In the rows, 128 means zero.
The rows of M fall into 3 groups, and each row is roughly a mix of its group's hidden directions.
M:
[[110 118 103 146 119  87  95 137 142 184 129 121 170 135 126]
 [112 129 157 135 186 121  95 107 123 133 147 147 172 145 146]
 [ 96 138  88  81 129 113 108 128 133 179 121 113  98 117 129]
 [122 129 130 163 114 164  83  99 124 167 106 107 154 153 132]
 [106 132  69  99 136 137 107 107 106 167 124 100 112 109 114]
 [125 114 138 159 131 167  86  90 119 167  93 118 143 139 125]
 [133 103 142 126 141 153 155 130 100  68 140 124  79 122 133]
 [107  85 125 102 105 101 124  93 161 132 162 151 139 150 152]
 [131 126 120 110 141  99 128  82 169 165 156 171 127 138 138]
 [114 130 134 124  74 116 130 166 155 179 136 123 119 153 150]
 [112 133  89 143 121 106 106 137 154 186 119 108 166 147 129]
 [145 133 111 139 169 138 118  86  97  78 119 125 153 110 105]
 [107 119 126 157 148 130 104 132 137 175 124 125 191 155 130]
 [152 145 116  89  94 125 156 138 139  93 128 130  74 108 115]
 [121 122 135 141 170 114  98 109 142 164 152 152 181 150 125]
 [113  96 137 161 159 132 103 117 109 148 143 123 187 144 150]
 [140 106 177 177 139 132 148 149 147  97 128 150 155 146 139]
 [111 123 144 122  84 123 122 162 161 170 128 131 106 162 161]
 [ 98 136  81  94 125 144 110 115 114 171 112 109 101 103 111]
 [142 160 114  96  98 112 160 161 152 111 132 153  83 132 139]
 [108 117 161 126  90 115 119 160 157 172 123 137 103 149 162]
 [136 153 121  85 106  88 167 161 153 106 150 132 110 125 139]
 [113 130  89 140 134 115  91 124 146 182 118 120 177 131 117]
 [159 107 172 178 133 146 141 118 126  88 130 157 148 140 125]
 [100 136  74  95 141 122 101 119 128 179 122 108 113 113 123]
 [137 133 138 123  92  91 124 119 162 120 159 136 162 167 165]
 [135 142 148 120 149 102 127 158  92 116 108 115 126  65 102]
 [111 115 156 122  85 109 133 166 145 165 137 122 109 148 172]
 [149 131  95 140 165 146 111  77 110  97 118 129 156 132  98]
 [133 134 118  85 134  90 171 163 148 106 153 142  98 113 133]
 [141 137  88 135 170 152 133  99 106  97 124 118 161 116  90]
 [111 142 103 152 125 110  97 126 150 192 112 132 167 123 122]
 [105 126 137 162 117 150  78 104 118 175  97 115 146 139 138]
 [143 125 135 102  87 143 146 131 122  95 120 123  59 118 142]
 [146 115 143 121 133 170 158 116  97  72 134 124  88 126 122]
 [107 106 138 114 113 169  76  85 130 158 102 129 116 131 134]
 [150 128 133 113 126  74 163 165 154 105 163 148 120 129 147]
 [104 141  92 134 112 110  99 135 147 190 113 116 162 126 118]
 [161 142 160 175 106 137 154 132 122  88 133 134 171 137 123]
 [112 116 141 111  82 107 128 172 162 161 138 130 116 149 161]
 [108 119 163 107  96 114 124 165 157 163 129 140  91 135 159]
 [ 97 121 129 145 121 167  80  98 110 166  93 110 137 131 127]
 [156 117 185 156 134 146 148 134 139  80 129 160 131 143 131]
 [156 120 189 162 112 137 148 130 139  93 124 158 149 143 129]
 [123 122 120 149 182 135 113 116 127 135 142 137 199 134 114]
 [145 127 120  88  90 137 147 133 130  94 115 121  65 114 131]
 [154 118 184 166 132 138 154 142 128  82 137 150 145 140 131]
 [143 123 111  98 136 119 180 158 134  82 151 146  95 119 119]
 [122 136 116 168 145 160 120 158  96 132  91  81 153 134 121]
 [107 122 105 146 134 111  97 138 158 192 114 127 166 138 122]
 [119 104 123 136 121 165 119 176  96 106  88  87 125 122 125]
 [114 100 132 149 126 179  87  87 112 155 104 114 135 135 116]
 [112 134 161 109  91 105 121 161 158 163 139 134 116 154 167]
 [142 121 151  94 121 135 150 125 102  69 145 131  80 122 135]
 [148 132  99 108  91 145 151 124 118  99 113 115  68 109 111]
 [116 107 114 157 134 181 124 151  97 124  87  89 131 136 119]
 [125 148 147 119 135 139 127 187 109 107  95  76 126 119 142]
 [102 106 144 158 191 132 109 123 131 141 129 143 170 146 142]
 [138 111 151 140 128 185  84  81 114 130 109 119 138 137 117]
 [104 124  64 102 121 116 106 122 116 168 129  89 124 126 123]
 [140 107 147 119 129 137 160 128  93  58 152 114 112 124 139]
 [139 138  98 146 176 148 130  99 106  98 118 121 166 116  93]
 [ 99 141  80  79 132 124 107 117 128 168 119 109 102 110 127]
 [104 142  73 113 112 116 104 113 116 182 120 102 131 113 118]
 [149 110 115 113  69 141 159 137 121 115 117 107  76 120 133]
 [119 141 109 166 132 122 110 131 148 192 112 126 174 134 117]
 [142 101 136  90 133 119 170 151 135  76 154 135  98 116 124]
 [103 119 126  92 123 101 138 107 164 132 162 172 101 143 155]
 [156 137 125 119 142 102 181 159 143  79 155 137 132 143 138]
 [127 111 133 161 161 142 102 113 119 134 143 133 201 137 125]
 [115 135 119 141 119  96 106 140 157 196 119 128 167 143 129]
 [129 118 153 167 148 163  88  86 113 154  99 129 145 138 127]
 [138 117 162 107 141 146 148 126 119  68 135 147  79 119 137]
 [142 123 145 106 137 150 149 124 117  67 135 138  71 125 136]
 [135 131 115 115  79 118 153 144 126 113 116 117  59 110 131]
 [118 181 130 123 143 139 133 166 100 128  83 108 104 100 118]
 [112 116 126 160 116 172  88 111 121 159  93 105 146 157 139]
 [109 142  63 110 120 118 103 116 109 170 128  97 124 115 117]
 [143 142 114 104  99 158 149 128 120  96  98 114  72 106 110]
 [107 123 120 127 158 172 146 152  88  99  93 108 105 112 110]
 [ 98 120 142 161 155 147  89 118 116 165 119 122 172 152 145]
 [157 146 115 150 155 134 141  93  97  79 132 123 154 107  98]
 [101 125 156 141 194 137 103 128 144 140 133 155 163 140 136]
 [153 111 178 163 113 116 148 144 140  84 137 148 149 153 139]
 [108 136 122 158 125 170  82  93 113 155  99 124 150 152 131]
 [100 117 132 127  87 111 114 164 150 184 131 122 119 149 157]
 [121 104 156 152 175 129  97 113 130 143 146 155 180 131 132]
 [160 110 115 140  98 131 189 136 122 104 130 119  84 113 118]
 [ 99 107 162 131  97 145 120 164 142 173 122 133  93 132 157]
 [ 96 135  77 100 131 115 103 125 128 185 120 107 114 116 125]
 [150 117  84 122 162 152 122  90 120  77 121 126 147 139 109]
 [147 132 122 110 108 129 163 125 113  91 124 124  63  95 117]
 [122 131  95 165 123 107 106 136 142 178 125 114 180 143 120]
 [126 177 120 121 138 143 132 179 117 127  93  78 128 126 133]
 [118 134  90 103 115 102 159 182 118  88 147 120 128 113 122]
 [134 127  97  95 130  92 176 164 144 105 157 140 108 114 122]
 [107 129 146 144 176 119  93 120 147 161 134 155 175 145 125]
 [109  91 133 131 103 169 110 154  94 118 101  89 110 108 113]
 [117 117 125 152 130 165  85  75 107 157 104 134 144 126 109]
 [114 152 149 136 117 154  79  82 119 156  89 127 145 138 134]
 [106 110 135 157 139 137 100 135 135 161 137 124 184 167 157]
 [107 138 105 130 116  90  96 134 151 189 120 128 164 127 128]
 [117 133 107 153 128 114 107 131 146 185 118 117 188 135 121]
 [137 123 111 135 177 151 141  98  93  75 119 122 117 106 113]
 [116 117 135 138 123 149  93 144 108 145  65  87 152 123 136]
 [121 130 107 162 124 115 105 128 142 186 119 121 184 138 116]
 [154 150 126 110 147  99 185 161 145  95 152 137 111 130 131]
 [152 144 118 124 126  83 181 164 138 104 163 117 139 122 120]
 [157 119 132 136 162 101 111  83 154 128 118 166 156 134  94]
 [103 129  80 112 114 118  99 122 128 191 116 105 140 125 113]
 [115 119 148 127  70 101 128 165 140 167 139 118 118 138 162]
 [140  92 173 167 133 152 152 148 141  87 124 138 144 152 131]
 [106 127 147 128  82 103 135 174 145 175 136 121 114 135 155]
 [126 110 168 136 179 129 101 107 133 146 137 153 178 137 134]
 [134 125  97 136 185 138 111  91 114  93 113 134 151 114  96]
 [163 132 114 128 158 154 136  86 110  72 127 128 151 127 105]
 [138 104 158 126 142 140 152 126  98  65 147 137  91 116 136]
 [128 119 136 170 124 158  86  92 120 168 104 115 157 144 126]
 [132 152 114  96 118  91 177 162 151 108 158 136 103 128 134]
 [140 130 163 101 130 129 150 125 115  73 141 147  76 115 144]
 [ 98 119 103 133 134 173 120 152  96 142  86 102 102 108 109]
 [128 121 161 136 137 149 110 172 100 107  77  90 132 120 143]
 [120 126 109 145 116 120 111 140 149 181 116 109 189 150 117]
 [ 94 129  75 114 124 108 105 130 112 181 127 100 122 110 120]
 [143 107 175 162 131 138 153 154 144  76 130 142 149 145 138]
 [106 147  75 105 124 110 104 113 114 182 128 106 119 110 123]
 [146 117 126 129 182 165 136  94 111  83 117 138 130 110 104]
 [102 105 145 166 161 136 120 131 133 175 125 130 166 161 149]
 [122 118 153 147 133 173  82  81 117 149  99 117 144 142 130]
 [104 124  70 111 140 145 105 109  94 152 126 101 128  98 106]
 [139 130 135 130  93 108 116  78 165 157 157 162 132 151 137]
 [120 132 161 133  79 103 135 162 139 167 156 123 133 145 163]
 [121 125  96 139 148 104 192 170 127 121 154 119 111 119 115]
 [157 117 186 152 130 133 145 134 141  77 133 162 132 142 136]
 [133 122 153 141 117 151  67  81 121 158 113 117 153 127 123]
 [132 126 126  85 123  84 136 106 158 117 167 175 122 121 138]
 [115 118 145 147  77 107 131 160 140 188 138 121 129 141 148]
 [ 98 113 121 140 128 178  86 102 111 155  86 113 132 138 128]
 [131 112 107 105 104 120 128  80 160 144 154 181 107 135 124]
 [102 151  90  91 129 103  99 116 131 183 122 124 113 107 129]
 [139 136  92 130 180 132 139 106 111  89 127 129 146 101  87]
 [123 133 116 160 125 166 120 154  92 114 101  76 157 137 118]
 [138 133 111 100  84 140 154 148 133  99 109 113  69 117 129]
 [118 132 138 151 114 168  84  82 123 166  97 122 137 144 128]
 [149 134 101  95  74 102 150 140 146 122 130 125  80 119 116]
 [151 132 121 119  96 131 177 144 134  96 124 127  70 107 115]
 [120 103 123 166 128 154  86 106 122 165 102 107 166 147 133]
 [140 101 137 113 123  81 152 121 156 106 184 146 145 138 143]
 [137 136 107 134 186 146 123  97 116 106 114 133 163 111  86]
 [163 133 163 143 137 154 116 143  91  79 102 108 146 114 113]
 [116 131  77 148 116 116 106 132 140 176 121  99 170 145 119]
 [109 144  71  93 127 115 105 112 108 168 132 101 120 109 120]
 [145 144 108 100  83 113 151 136 120  92 114 108  78 109 125]
 [162 120 177 157 131 127 150 126 129  73 142 149 146 142 141]
 [137 134 119 124 184 140 134  91 102  75 120 135 112 110 111]
 [116 143  98 104 118  95 152 106 158 117 179 148 148 155 140]
 [140 105 168 114 130 144 150 129 120  66 134 145  84 129 136]
 [141 133 161  83 118 146 153 129 125  75 129 137  82 126 135]]
Here is one row of each group, with its name. Which group are the others in?
[154 127 177 170 121 131 158 147 138  80 135 147 136 146 137]  (11)
[129 161 134 139 141 173 123 149  94 101  84  89 138 132 121]  (95)
[118 121 152 139  67 118 127 166 151 165 138 129 115 145 158]  (54)

[105 143 146 116  93 106 148 177 150 165 134 124  95 138 153]  (54)
[143 119 133 119  69  96 155 148 139 126 118 123  75 114 136]  (54)
[134 159  95  95  85 128 135 135 139 106 112 118  71 128 119]  (54)
[150 111 180 145 134 137 150 133 122  65 139 153 118 131 136]  (11)
[146 133 108  97  97 130 176 153 130  85 123 108  91 117 129]  (54)
[118 146 101 143 115 100 112 142 160 178 120 113 178 147 133]  (11)
[147  98 135 102 141  80 169 149 138  96 159 129 133 105 122]  (95)
[125 153 102 138 120  74 159 169 155 144 148 140 128 143 152]  (95)
[144 104 156 114 119 121 155 140 109  61 152 124  98 140 142]  (11)
[107 157  84 100 144 113  99 127 141 185 123 125 105 115 126]  (11)
[127 142 121 136 133  75 129  96 157 174 164 151 149 128 131]  (95)
